Questions about the row below.
1) Report the second entry from the right.
2) Report the 3rd entry from the right.
3) Report the 1st entry from the left.
4) Report the second smallest entry.
5) Report the fifth-last entry.
[  9  33 -52 -75 -76  -9 -86  23 -17  58 -63]
1) 58
2) -17
3) 9
4) -76
5) -86

Read these off the matrix that follows. Rows and columns are numbered from 0.
1) Give the entry just left of -1.39.
2) Give the entry in row 0 and column 1.
3) Give the top-right entry.
4) Give the entry directly below 2.00.
5) Give the entry in row 2 and column 0.
6) Give the top-left entry.
7) Give the entry at row 0, column 2.
8) Give the entry directly below -0.21.
0.60,1.85,-1.56,-0.68,0.60,2.47,-1.38,-0.27,0.57,0.37,0.93,0.52,-0.25,0.00
2.22,1.72,-2.13,-0.60,0.04,1.28,0.32,-0.21,0.61,0.01,1.70,0.30,0.84,0.43
2.21,1.73,-2.13,-0.62,0.02,1.28,0.31,-0.20,0.61,0.05,1.65,0.28,0.82,0.44
0.35,1.36,-1.39,-0.95,-0.01,1.39,-1.37,-0.16,1.02,0.25,1.82,0.08,1.46,0.51
2.10,1.21,-1.66,0.10,0.86,1.78,-0.71,-1.31,0.02,0.62,1.22,0.99,0.49,1.19
1.63,0.52,-1.93,-0.61,0.13,2.00,0.02,-1.29,0.83,0.73,1.38,0.72,0.16,1.08
0.28,0.37,-1.44,-0.90,0.70,1.45,-0.84,-0.05,-0.34,0.44,0.65,0.32,0.57,0.56
1.79,1.96,-1.65,-0.27,0.76,2.47,-0.75,0.85,0.54,1.09,1.46,0.40,0.91,0.12
0.52,1.15,-1.54,-1.20,-0.38,1.28,-1.41,-0.17,0.63,0.50,1.38,0.13,1.24,0.31
0.60,1.83,-1.55,-0.70,0.59,2.46,-1.35,-0.27,0.58,0.38,0.93,0.52,-0.24,-0.03
0.79,0.79,-1.28,0.12,-0.03,1.34,-0.60,-0.53,1.24,0.81,0.73,1.21,1.20,0.74
1.75,1.65,-0.49,-0.12,0.44,1.83,-0.29,0.31,0.59,0.28,2.19,0.84,-0.14,0.35
1.74,1.69,-0.53,-0.14,0.43,1.83,-0.30,0.33,0.61,0.30,2.18,0.87,-0.11,0.34
1) 1.36
2) 1.85
3) 0.00
4) 1.45
5) 2.21
6) 0.60
7) -1.56
8) -0.20

grid =
array([[ -7, -21, -20,   3,  -8,  -2,  -4,   4,  -7,  -8,  -5,   6, -10,
        -34, -48],
       [-18,  18, -27, -19, -40, -19, -19, -29, -20, -38, -20, -32, -10,
        -30, -25],
       [  0,  35, -12,  20,  11,  -5,  10,  15,   6, -13,  11,  17,  17,
        -11,   1],
       [ -3,   4,  11, -10,  -2,  -5, -15, -14, -17,  -8,  -6, -17,   0,
         33,  36],
       [-15,  21, -25,  -7, -31, -17, -17, -17, -23, -38, -16, -20,  -4,
        -28, -23],
       [ 16, -16,  13,  19,  15,  15,   9,  25,   9,  25,  12,  26,   1,
        -11, -23],
       [ -8,   4, -10,   0,   9, -12, -10,  -7, -21, -26, -13,  -8,   9,
         31,  40],
       [-10,   7,  -6,  -9, -19, -18, -22, -14, -25, -30, -15, -21,  -5,
          7,  -3],
       [  5,   7,  -8,  24,  29,  -2,   8,  21,  -4, -10,   3,  22,  20,
         18,  28],
       [ -8,   7, -25,  -5, -34,  -8, -14, -11, -14, -15,  -2, -10, -18,
        -61, -70]])
The entry just right of -27 is -19
The first entry in reading order -> -7
Read off the entry just left of 26.
12
Read off the entry just left of -22.
-18
The third smallest entry -> -48
Read off the second largest entry.
36
The third largest entry -> 35

m =
[[ 28 -16  14 -68]
 [  1  -3  16  -8]
 [-54  19   5 -39]
 [ 84  20 -16 -16]
 [ 51 -27  -8 -16]
 [-47  19 -15 -20]
 [  5 -20   2  37]
 [-68  10  -5  14]
 [ 31  -7  -4  42]
 [ 36 -40 -21 -48]
 [ 24 -36  20 -76]
 [-16  -3  14 -24]
 [  2 -43  -3  -4]
 [  9  -9   8  15]
 [ 34  -4   1  34]]
Read off the entry in the bottom-left corner.
34
The entry directly above 16 is 14
Read off the 2nd entry in reading order.
-16
Read off the entry directly below -36.
-3
The first entry in the row that holds the largest entry: 84
The entry directly below 8 is 1
Read off the entry directly below the largest entry.
51
Read off the top-left entry.
28
The entry in the bottom-right corner is 34
The top-right entry is -68
Read off the entry directly above 8.
-3
Read off the second entry on the main diagonal.
-3
Read off the entry directly above -5.
2
Read off the 5th entry from the end, reading row by row.
15
The entry directly above the largest entry -> -54
The 3rd entry from the end, reading row by row is -4
Read off the smallest entry in the first column.
-68
Read off the entry just left of -15.
19
The 5th entry, reading row by row: 1
The entry directly below 36 -> 24
The entry directly below -39 -> -16
Read off the minimum.
-76
Read off the entry directly below 51.
-47
Read off the largest entry in the last column.
42
The entry directly below -5 -> -4
Read off the entry just right of -27.
-8

M =
array([[  8,   6, 201, 200, 201, 199, 203, 201],
       [ 10,   7,  10,  10,  13,  10,  11, 114],
       [  9,  12,   9,  11,  11,   9, 203, 202],
       [ 10,  11,   7,   9,  13,   7,   9, 202],
       [ 12,  10, 194, 202, 199, 200, 199, 198],
       [ 10,  13,   9,  12,  10,   8,  10, 169],
       [  7,   7,  15, 202, 199, 197, 201, 202]])
Give the 1st entry on the diagonal from the top-right corner.
A: 201
Give the last entry, reading row by row.
A: 202
The entry in the bottom-left corner -> 7
Give the 1st entry on the main diagonal.
A: 8
Give the fourth-last entry, reading row by row.
A: 199
The entry just left of 15 -> 7
The 2nd entry, reading row by row: 6
Give the entry directly below the smallest entry.
A: 7
The third entry on the diagonal from the top-right corner: 9
Give the fifth entry in reading order.
A: 201
Give the entry just right of the smallest entry.
A: 201
The third entry from the end, reading row by row -> 197
The smallest entry in the last column: 114

4  5  5  5  5  6  5  7  6  2  7  5
6  6  5  7  6  5  5  7  6  6  6  4
6  6  5  6  6  5  5  6  5  6  6  4
6  6  5  7  6  5  6  7  6  6  6  4
6  6  5  7  6  5  5  6  6  6  6  4
Counting starts at 0.
The entry at row 2, column 2 is 5
Report the bottom-left entry.
6
The entry at row 0, column 2 -> 5
The entry directly below 2 is 6
Report the top-right entry.
5
The entry in row 1 and column 0: 6
Report the entry in row 0 and column 0.
4
Report the bottom-right entry.
4
The entry at row 0, column 1: 5
Report the entry at row 2, column 0.
6
The smallest entry -> 2
Report the entry at row 1, column 2.
5
Report the entry just right of the smallest entry.
7

Read these off the row that follows.
1) Read off the entry just right of -25.
2) Read off the entry just left of the largest entry.
3) Read off the 1st entry from the left.
4) Read off the 2nd entry from the right.
5) Read off the 1st entry from the right.
6) Read off the fourth entry.
[ 12 -87  82  40 -88 -56  27  71  43  78   5 -25  68 -50  -3]
1) 68
2) -87
3) 12
4) -50
5) -3
6) 40

Questions about the row below.
1) The third entry from the right?
2) The last entry?
3) The first entry?
4) The second entry from the right?
5) The third smallest entry?
6) The third entry from the left?
[1732 7068 5796 7571 4709 1191 5871 4438 4173 8644 5603 7165]
1) 8644
2) 7165
3) 1732
4) 5603
5) 4173
6) 5796

[[7338 5009 7858 4808 5203 6909 6904 6014 7435 3786 3140 7027]
 [6820 5970 5176 7098 5011 6942 6246 7436 6969 5784 9128 4102]
 [6730 4789 6389 5208 4157 7089 6711 5521 6747 6309 5071 5971]
 [4928 5429 7700 5502 5543 4438 6957 4845 5057 7275 4406 8397]
 [5725 5842 5718 7705 4039 5539 6768 6704 6034 7604 9937 5568]
 [5901 6216 6475 5764 7300 5562 5776 6405 5916 5288 5165 6151]
 [6338 6017 6197 6159 5981 6342 5514 6907 6554 4791 5892 5644]
 [5513 5641 6505 6209 5642 5120 6712 5886 5585 7396 6413 6765]
 [5551 5112 7210 4795 6096 5172 7239 4685 5376 7567 3828 7611]]
Indices start at 0.
Find the entry directly above 6711.
Answer: 6246
The entry in row 0 and column 2: 7858
The top entry of the column that holds the largest entry: 3140
The entry just left of 5764: 6475
The entry directly below 7089 -> 4438
Find the entry at row 2, column 0.
Answer: 6730
Find the entry at row 0, column 1.
Answer: 5009
Find the bottom-right entry.
Answer: 7611
Find the entry directly above 4791.
Answer: 5288
The entry just right of 5176 is 7098
The entry just left of 5288 is 5916
Find the entry just left of 5539.
Answer: 4039
Find the entry in row 1 and column 2.
Answer: 5176
Find the entry in the bottom-left corner.
Answer: 5551
Find the bottom entry of the column that holds the smallest entry.
Answer: 3828
Find the entry directly above 6730.
Answer: 6820
The top-right entry -> 7027
Find the entry just left of 6554.
Answer: 6907
The entry just left of 8397: 4406
The entry directly above 5981 -> 7300
The entry directly above 6413 -> 5892
The entry just left of the largest entry is 7604
The entry directly below 6505: 7210
The top-left entry -> 7338
The entry directly below 5892 is 6413
Find the entry just right of the largest entry.
Answer: 5568
The entry directly above 6765: 5644
Find the entry directly below 7027.
Answer: 4102
The entry at row 2, column 1 is 4789
The entry just left of 5176 -> 5970
